Turns in one plane each, and the order they were made in; the first pair answered:
C (before -> after):
[ 3 -6  4  0  3  1  1  8 -4] -> [ 8 -4  6  1  4 -6 -5  6  4]
[ 11  21   5  16  -8  -2 -15  -5  10] -> [ -4  -1  -8  -8 -16   8 -16  -8 -20]
[ 3  1 -3  5  4 13 -4 19 -2] -> [  5   4   1  -5   4   1 -17  11  10]
W (before -> after):
[  1   4  18  -8   6  -8  -6 -31  12] -> [ -3  15  -2   5 -10  -9  -1 -17  32]
[ 6 -6 -1 16  3  5 10 12  8] -> [  9 -11   4  13  10   7   6  13  -3]
[  2 -14  11  -3   6   4   8 -17 -12] -> [ -1  -7   7   0  -3  -1  17 -26   7]
[ 6 -2  8 13  2 -1 16 -2  7] -> [ 6 -1  5 14  2  1 14  7  2]
G (before -> after):
[ 2  7  8  6  3  2 -3 -2  1] -> [ -2   0   9   0   0  -1   0 -10  -2]
[  5   2  17   2   5  -3 -10 -15   2] -> [10  3 17  2 12 -3 -6 -5  3]
[  5 -12  19  -9   6  12  -2 -27  -9] -> [19 -6 17  4 26  9  5  5 -3]
[-10   2  -9   7 -18  11 -18  -1  -7] -> [ -4 -17   0 -23   0  -3  -5 -11 -13]
Pairs:
(2 to 3 turns a pair)
[ 11   4  16   9   7  -1   5 -33  10] -> [-3  2 -8 21 -6 18 30 -5 -1] => W then C then C
[  7  -8   2 -22  11 -17   2  -4   6] -> [ 5 17  3 20 -5 -5 -4  8 17] => C then C then G
[ 2 -2 -8  6 -5 12  1 17 -9] -> [  1 -15  -3 -14   3  -2  11  -4  -4] => G then G then W
[  7 -12   9  -6  16  -3  11   0 -10] -> [  8   2   9   1  11 -14  10  -1  15] => C then W
[ 8  6 10 10  4 -1  1 -2  1] -> [ 4  5  4  4 -4 -4  6 -9 12] => G then G then W
[  6   8  21   6   8  -9  -5 -20   5] -> [ -2  12   6  23  -2  14  -6  10 -11] => C then G then G
[ -4  -5 -19 -10   3   7  -8  30 -18] -> [-16   8  -9  21 -22  20  -3   5 -13] => C then G then C
[ -3   5   4   7 -12   0  -5 -17  14] -> [-10 -10  -1 -10  -8   4  -6 -15 -11] => W then W then G
[ -2   2  18  18  -6   8  24 -15   1] -> [ 13   0  17  -8  15 -17  12  -7  12] => C then G
[  1   6  -9   1  -7   0 -10   4  15] -> [ -5  -6  -6  -8  -6  11  -6   5 -10] => C then W
[ 2 10 16 12 10 -7  0 -5 18] -> [-17  -1 -14 -12 -15  -3   2  -4  13] => C then W then W
[ -2   8 -12 -13   8   0  -4  24   9] -> [ -8   0  -1  -3   3  20  -8  14 -19] => G then C then W
[-10  -5 -10 -15   3  -9  23   7  -1] -> [ -8  11 -12 -11 -12 -12  -3   1  17] => G then C then G
[ 0 -1 -9  9 -2 12  6 -3 -2] -> [  1   1 -14   0  -8   8 -10  -2   3] => C then W then C
[  7  -8   8 -27  12  -6  -1 -11   1] -> [  2  -3  -7 -26   6   0 -18   8  -2] => G then C
[  5  -3  15  -9   2 -11 -22 -14 -19] -> [ 16   2  19  -3  13 -22 -11 -11   1] => G then W
[ -5  -8  -6  15 -10  16   8  -1 -12] -> [  2 -14  -3   7   9   7  21   6 -11] => G then G
[  0   5 -13  -4   9  -6  10  18   5] -> [ -9  -9 -11 -12  -3   7  -6   2 -18] => G then W then G
[  5  19   5  11   0 -10 -15  -1  25] -> [ -4  18  -7   5 -14  -8 -14  -2  24] => G then W
[  1   6  -7   9 -15   1   5   1  11] -> [ 7 -1 -4 -4  3 -9 14  3 11] => G then G
[  5   3   4 -21  12 -24  13 -13  29] -> [-10 -12 -20 -17  -3  -4  37   9   3] => C then W then W
[ 10   1  13   1  24   1 -14  27 -21] -> [  8  -8  15 -12  26  -4 -11  17 -26] => G then G then G
[ -2  -5  13  -2   8   3  10 -10  -5] -> [  8   6   9  -4  14  -4 -10   3   9] => G then C then G
[ -4   5 -10  -3  -6   2   1   8   5] -> [ -4   5  -6  -3  -9   5 -10  -6   3] => W then C then G
[ 2  7  2 23 -4 -3  3  3  2] -> [  2   1  10  18   5   0  -2  -1 -17] => W then W
[  5 -14   8 -24  19 -13   2 -11   1] -> [ -2 -12   6 -24   6  -9  -2 -24  -1] => G then G then G
[ -6   4  -9  31 -13  29  -7  11 -18] -> [  2 -15  18  -4   3  -3  10 -42  -7] => W then G then W
[ 6 11 -1 11 -3  5 -4 10  3] -> [  5   1  -2 -12   2  -9   8  -5   8] => G then G then W
[ -5 -12  -2 -18  -8  -1  -1 -13  -8] -> [  0  10 -11  12  -5   3   4  15  12] => W then G then G
[ -3  -4   3   9   5   1  11  10 -11] -> [ -2   0   7  16   1   7   7   5 -10] => W then G
[  6   8   8  28  -3  11 -15   1  -3] -> [  4  -2   3 -17   1 -17  -9 -21  15] => C then G then W
[ -5   8  13  12   5  12 -20 -19  -6] -> [  3  -1  16  -9  19  -7  -3 -26   1] => W then G
[ -9   6   1  -8  -9   6 -14   1   4] -> [ 4  7 12 -5  9 -4 -2  3 13] => G then C then C
[ 5  4 -7 17  3  5 -1  5 12] -> [  4 -12 -12   4  11   3   8   9  -1] => C then G then C
[ -4  -2  15  -4   9   5 -20  -3 -10] -> [ -3  -5  11   2  15  10   6   8 -14] => W then C then G
[ -3  -5 -12 -19  -5   7  -8  11 -15] -> [ 13   6   6 -15   5 -11 -16  -9  12] => W then C then C
[  8   4  -4 -17   8  -9   7  13  10] -> [ -6   0 -11 -21  -9   0  -1   3   0] => G then C then G
[ -1  -9  11 -13  -3  10  -1  -7 -17] -> [14  7 16 -5  9 -7 -6 -1 12] => G then C then W
[ 12  -7  10   4  11  -4 -13  10 -20] -> [ 11  -1  18  22   4   1  -7   2 -17] => G then G then C
[  4   7 -11   4   3 -13  -5   3  16] -> [  2  -2  -8  -9   2 -16  -2 -11   9] => G then G
[-7 -6 -4 -9 -2  5 -6 -5 -8] -> [ -3  -7   7  -4   8   3  10 -11  -6] => C then G then G
[-12   6  10  22  -6  20 -11  -9 -20] -> [-14   9  -7   9 -12  -4  18 -19  21] => G then W then W
[  3  15   9  17  -9   3 -15  -2  10] -> [  6  -1   4 -14   2 -18   5 -13  15] => G then W then G
[  8   1   7   5   2 -14  20   1   9] -> [  3   5   1  20 -10   3   5  14  -1] => G then W
[ 8 15 17 25  7 12 15 -6 -2] -> [ 15   0  20  -7  23  -7  14 -18  -2] => G then C then G
[  1 -10  -7  -4   0   0  22  11  -3] -> [ -6   6 -10   6 -20   1  -7   1  10] => C then W then G
[ -5  15 -19  -2 -29  -1 -13  -2  19] -> [ 15   6 -11 -13  11 -19   7  22  19] => G then G
[ -8   3 -16  10 -10   8  -4   2  -2] -> [ 4  4  5 20  8  5 -1 -4 -6] => W then W then C
[ -3  -9 -11  -4  -7  -3  13   4  -3] -> [ 10  -5  -3   5   7   1   2  15 -10] => C then W then W
[ -2 -22  -5 -17  10   7   6  -5 -26] -> [  7  -9   9 -10   9 -16   4 -29  18] => W then C then C
[  1 -16   1 -16  -5  -2   3 -15   4] -> [10 -8 -8 -6  0 -6 13  9 18] => W then G
[ -9  13 -14  -8 -20 -16  -8  -3  15] -> [ -7  -2 -21 -21  -6 -11   5  19  -4] => G then G then C
[  0   6  -4  19 -11   8   0  20   5] -> [-10  -5 -15   4 -12  12  -3  18 -11] => C then C
[ -9  -3 -16  -5 -16 -12  15   3   9] -> [-12   3 -10  -2 -22  -5   0  -7  12] => W then C then G
[-17  -4 -12  10 -17  14  -2  -3 -25] -> [-14  -6  -1   0 -14   4   2 -30 -17] => W then W
[ -4  -6  -9   1 -10   9   6   4 -20] -> [  1  -5  -8   2   1   6   9  16 -20] => G then G
[ 6 -5  7 -1 17 -6  5  0  2] -> [  1  -3  -7 -10   3  -3 -18   4  -1] => C then G then C
[ -7 -12  -4 -20  -7 -10  13 -14   3] -> [-3  3 -1 17 -9  5 26  3  5] => C then G
[-14  -8   0  -7  -4  14 -12  -4 -23] -> [-10  -3  -1  -8 -14   0   0 -23   5] => W then W
[ 13  10   0  -7   7 -12  -5   4  23] -> [ 13   5  -2  -5  14  -2 -12  23   6] => W then W
[  9   0  19  -2  13 -13  -2 -25  14] -> [  2  13   2   4  -6 -11   3 -22  30] => W then G
[ 18   7   2  -2  14 -20  -9   9  28] -> [15 -9  9 10 25  1 13 21 -5] => C then C then W
[  2   2   3  -9  21  -3 -14   2 -19] -> [ -1  -3   9 -10  20  -4  -1 -11 -17] => C then W then C
[ 8  8 13 13  9 -9  3 -8 11] -> [ 1 13  4 24 -6  0 -3  0 13] => G then W
[  3  11   1  10   6   6 -23  15  -7] -> [  4  -3  10   2  24   2   5  10 -14] => G then G then C
[  3   5 -25 -16  12 -28   0  21  18] -> [-16  -4 -20  16  -7   6  33  17 -11] => G then G then C
[ 16  -5   2  -9  24 -18  11  15  12] -> [-14  -6   0  21 -16  19  21  -3 -10] => G then G then C
[-21  -3   7   3 -18  20  -2 -10 -24] -> [ -6 -10  13 -18   4  -9  27 -21  -2] => G then W
[ -3 -18   5 -19  -9   7  13 -31 -13] -> [ 17  21  -1  14   2  -3 -15  16  22] => G then C then G
[-10  -9  -6 -15  -3   0  -4  -3 -12] -> [ -5  -8   7  -5   2  -1  13 -15  -8] => C then G then G
[ -7   8 -16   8 -14   7 -10  16   7] -> [  3 -11  -2 -14  14  -1  -9  12 -19] => W then G then G
[ -5 -16 -34 -20   1   3  -8  21  -5] -> [  6  -9 -25  -5  16   6 -13  34  -7] => W then G
[ -9   0 -11   4  -9   9 -17  19 -17] -> [-15  -4   0  -8 -20   0 -19 -18  -6] => C then G
[ 4 12  3  6 -4  3 15  2 19] -> [ -4   0 -10 -15 -15  10  -3   9  -1] => C then W then W
[ -3   4  -5  -9 -14  -4  -8 -14   8] -> [ -5   5 -13  -4 -16   7 -13   6  -4] => W then W
[  0  -3  -5 -17   9 -17  15  -2  10] -> [-4 16 -6 11 -5 -3 10 11 18] => C then C then G
[ 0 15 -3 18 -8  7  9  8 12] -> [  2 -13   5 -15  15   0  12  -5 -13] => W then G then G
[-24 -12 -16  -6 -28   9   8   1 -21] -> [-1 11 18 34 -4  1 28 -1  9] => W then W then C
[  7  12  -9   1 -14   2 -30  11  22] -> [ -1  -3 -10   4  -7  19 -22  24 -11] => W then C
[ -2  -1 -16   5  -4   6   2   7  -1] -> [  2  -6  -1  -6   3  -2   1 -14  -2] => W then W then W
[  7  -8  12  -9  14  -4  17 -11   4] -> [ -8   6 -12   5 -19   7  11  -3  17] => W then W then G
[ -7 -10  -4  -5  -2  10  20   4 -18] -> [  1  12   6  14  -8  -1   0 -15  18] => C then G
[-6  4  9 23 -9 19 -9  3 -8] -> [-11   3  -4   9 -23   5  11 -11  15] => G then W then W
[ -9  13  -4  12 -18   8  -6 -10  13] -> [-12  -3 -16  -3 -11   1  23  -2   7] => G then W then C
[ 0 -2 -9  2 11  0  6 36 -5] -> [ -7  12 -10   0 -15  -6 -26   8  16] => C then G
[  2  -8  -1 -15   7  -9   4  -4  -4] -> [ -6   2  -4   3 -12  10 -12   0 -10] => G then G then W
[-11 -14   2  -1   7   8  13 -10 -20] -> [ -9  -8   4  -9   1  -6   6 -26   2] => W then C then C
[ -1  -6  12  13   4  16   5  -2 -20] -> [  3  16   7  16  -2   3 -12   6  13] => C then W then W
